In the rows, zero is written as 128.
Named turns come first, each shown by rows before and after it. Which turns, in which order, take the first row of each pair that follows to the second? Write the first one first, as in the answered first pair.
T (before => after):
[118 147 128 160 109 129 127  94 116 122 106] => [114 152 128 148 108 144 112  95 118 111 115]
[134 123 116 182 153 128 133  89 148 110 116] => [ 99 135 126 169 156 151 134  86 130 114 120]
[147 125 109 119  88 118 139 137 118 110 105] => [123 128 118 122  94 122 158 133 104 126  98]
[125  85 118 139 148 116  95 116 140 107 134] => [113  82 126 154 153 108 120 112 131 126 118]
L (before => after):
[131  97 118 131 126 129 148 131 120 143 158] => [133 116 115 153 118 133 153 103 116 134 150]
[154 102 109 169 133 125 119 114 130 111 147] => [157  96 112 160 142 123 115 128 138 111 151]
[167 119 130 171 147 125 104  90 158 109 134] => [164  83 134 135 155 121  99 139 164 129 152]
[133 125 131 143 141 111 146 102 133 158 113] => [141 124 137 136 148 109 140 110 150 157 116]
Y (before => after):
[118 113 121 139 122 128 112 109 140 124 153] => [119 125 129 147 131 118 122 104 155 137 141]
[139  87 102  83 105 146  80 151 115  96 176] => [158  75 120 145 166 123  80 133 176  99 158]
[136 121 118 126 111 110 139 163 121 114 137] => [142 111 117 135 123 110 132 159 131 112 139]
[111 174 155 130 154 129 154 118 160 153 113] => [ 99 179 140  88 112 148 149 134 117 144 130]
N (before => after):
[108 130 152 114 118 133 120 135 123 109 142] => [122 139 157 130 133 116 123 130 153 112 130]
[132 135 143  73 110 129 135 167 132 178 125] => [ 89 138 154  87 144 175 111 141 132 156 143]
[130 150 136 110 143 148 100 108 132 108 154] => [170 156 134 117 136 107 114 121 151 123 133]
[ 95 137 132 146 129 140 145 107 120 129 114] => [116 140 131 151 126 113 155 116 134 141 101]
Z (before => after):
[ 81  80 112 202 176 149 134  94  97 129 136] => [ 98 131 150 112 166 101 173 183 127 208 109]
[159 193 138 119  94  93 120 146 140 126 110] => [153 166 115 162  94 120  96 100 120  84 125]
[110 109 124  76 132 120 118 161 133 126 157] => [101  89 113 112 138 141 108 127 122  99 164]
[118 127 114 135 138 147  99 109 125  93 138] => [ 97 128 140 145 165 129 137 121 134 133 114]
Then:
(2 to 3 turns a pair)
[129 158 117 156 111 131 175  97 118 145  97] => [118 150 109 133  94 142 173 106  94 144 109]	Y Z
[124 119 123  69  78 110 160 171  91 159 134] => [167  54 120 149 157 102 107 148 169 120 148]	T Y Y
[105  85 121 146 129 124 142 134  94 130 129] => [110 131 125 153 114 115 158 114  95 132 108]	Z L
[142 156 138  51 128 126 139 184 139 160 139] => [137 138 117  78  90 115 178 161  86 168 123]	T L
[102 127 124 124 140 117 158 147 115 165 137] => [ 84 127 125 123 144 138 145 138 110 152 145]	N Y
[140 129 168 159 193 115 150 140 159 174 116] => [113  76 146 117 147 135 154 174  86 178 147]	L N Y
[174  66 108 157 148 120 108 140 149 127 142] => [158  89 128 143 148  96 155 160 143 175 113]	Y L
[141  24 115 145 140 124 114 148 129 114 145] => [128  42 119 121 111 105 158 167  97 153 125]	Y N
[157 106 107  74  84 113 128 168  98 129 142] => [110 113 125  84  94 121 162 161  77 155 127]	T T
[146 180 122 114 113 125 144 127 124 145 120] => [141 155 110 150 113 121 156 105 109 141 112]	Z Z N
[151 145 117 181 118  98 137  84 130 107  84] => [125 168 134 163 116 101 161  92 117 131  73]	T N
[100 105 119 124 139 136 137 132 111 144 137] => [143 102 100 116 116 120 121 141 121 131 144]	Z Z T
[138 171 135 136 135  83 123 118 164 143 101] => [124  99  98 107  93 120  91 136  98 112 150]	N Y
[113 111 123 140 132 127 183 117 103 133 146] => [162 111 120 148 148 106 155 123 155 118 145]	T Y N
[141 116 151 101 108 140 162 119  82 156 112] => [147 159 152 106 112 161 132  85  99 120 115]	L T
[136 135 145 120 134 108 146 158 151 145 121] => [ 94 124 148 125 145 148 137 144 128 131 138]	N N L
[150 166 128 107 103 124 119 118 135 114 135] => [162 149 135 114 117 101 135 136 149 139 124]	T L
[148 107 137 135 149  92 153 162 147 159 115] => [135 110 128 136 127  93 169 155 119 163 111]	Z T
[102 110 131 100 130 160 110 134 100 123 149] => [143 141 147 114 159 124 107 141 169 131 130]	N Z
[114  84 150 190 145 154 157  95 126 130 125] => [119 140 140  99  89 194 110 118 109  99 158]	Y Y T
[138 143 136 149 141 124 130 112 143 123 119] => [134 143 126 106 107 127 135 139 112 133 130]	Z N
[146 151 134 131 125 112 126 133 152 129 146] => [146 155 128 120 112 116 125 133 139 125 149]	T Z
[134 119  86 151  78 141 118 106  97 125 127] => [129 155 127 177 148 135 117  99 167 140 107]	Z T N
[161 183 178 124 136  93 125  80 193 143  94] => [161 107 111 105  45 129 100  77  89  92 144]	N Y L
[128 178 142 100 118 141 110 134 143 118 128] => [139 143 137 170 144 117 131 103 152 121 107]	T Z Z
[125  83 100 112 150 161  83 148 118 121 167] => [176  87  92 112 127 106 111 172 138 148 144]	N N
[ 95 147 161 115 159 146 131 144 145 146 141] => [121 156 160 119 155 121 137 148 161 153 129]	Y N
[113 140 147  88 141 147 127 154 149 154 145] => [139 141 137 142 158 140 109 113 179 123 139]	Z L N
[163 124 106 127 122 117 114 114 160 117 131] => [114 108 102 143 115 140 134  94 110 121 131]	Y N Z
[123 126 125  91 121 160  73 145 146 111 169] => [131  77 100 108  89 136 103 151 105 128 163]	T N
[140 143 142 124 179 149  81 119 168  97 143] => [186 146 124 162 147  95 121 102 163 115 108]	N Z Y
[132 120 107 120 101  94 152 106  79 125 117] => [141 136 124 157 149  88 145  84 133 117 104]	N N
[110 171 122 148 110 130 138 106 106 121 113] => [123 180 121 119 104 137 116 123 117 109 127]	Z T
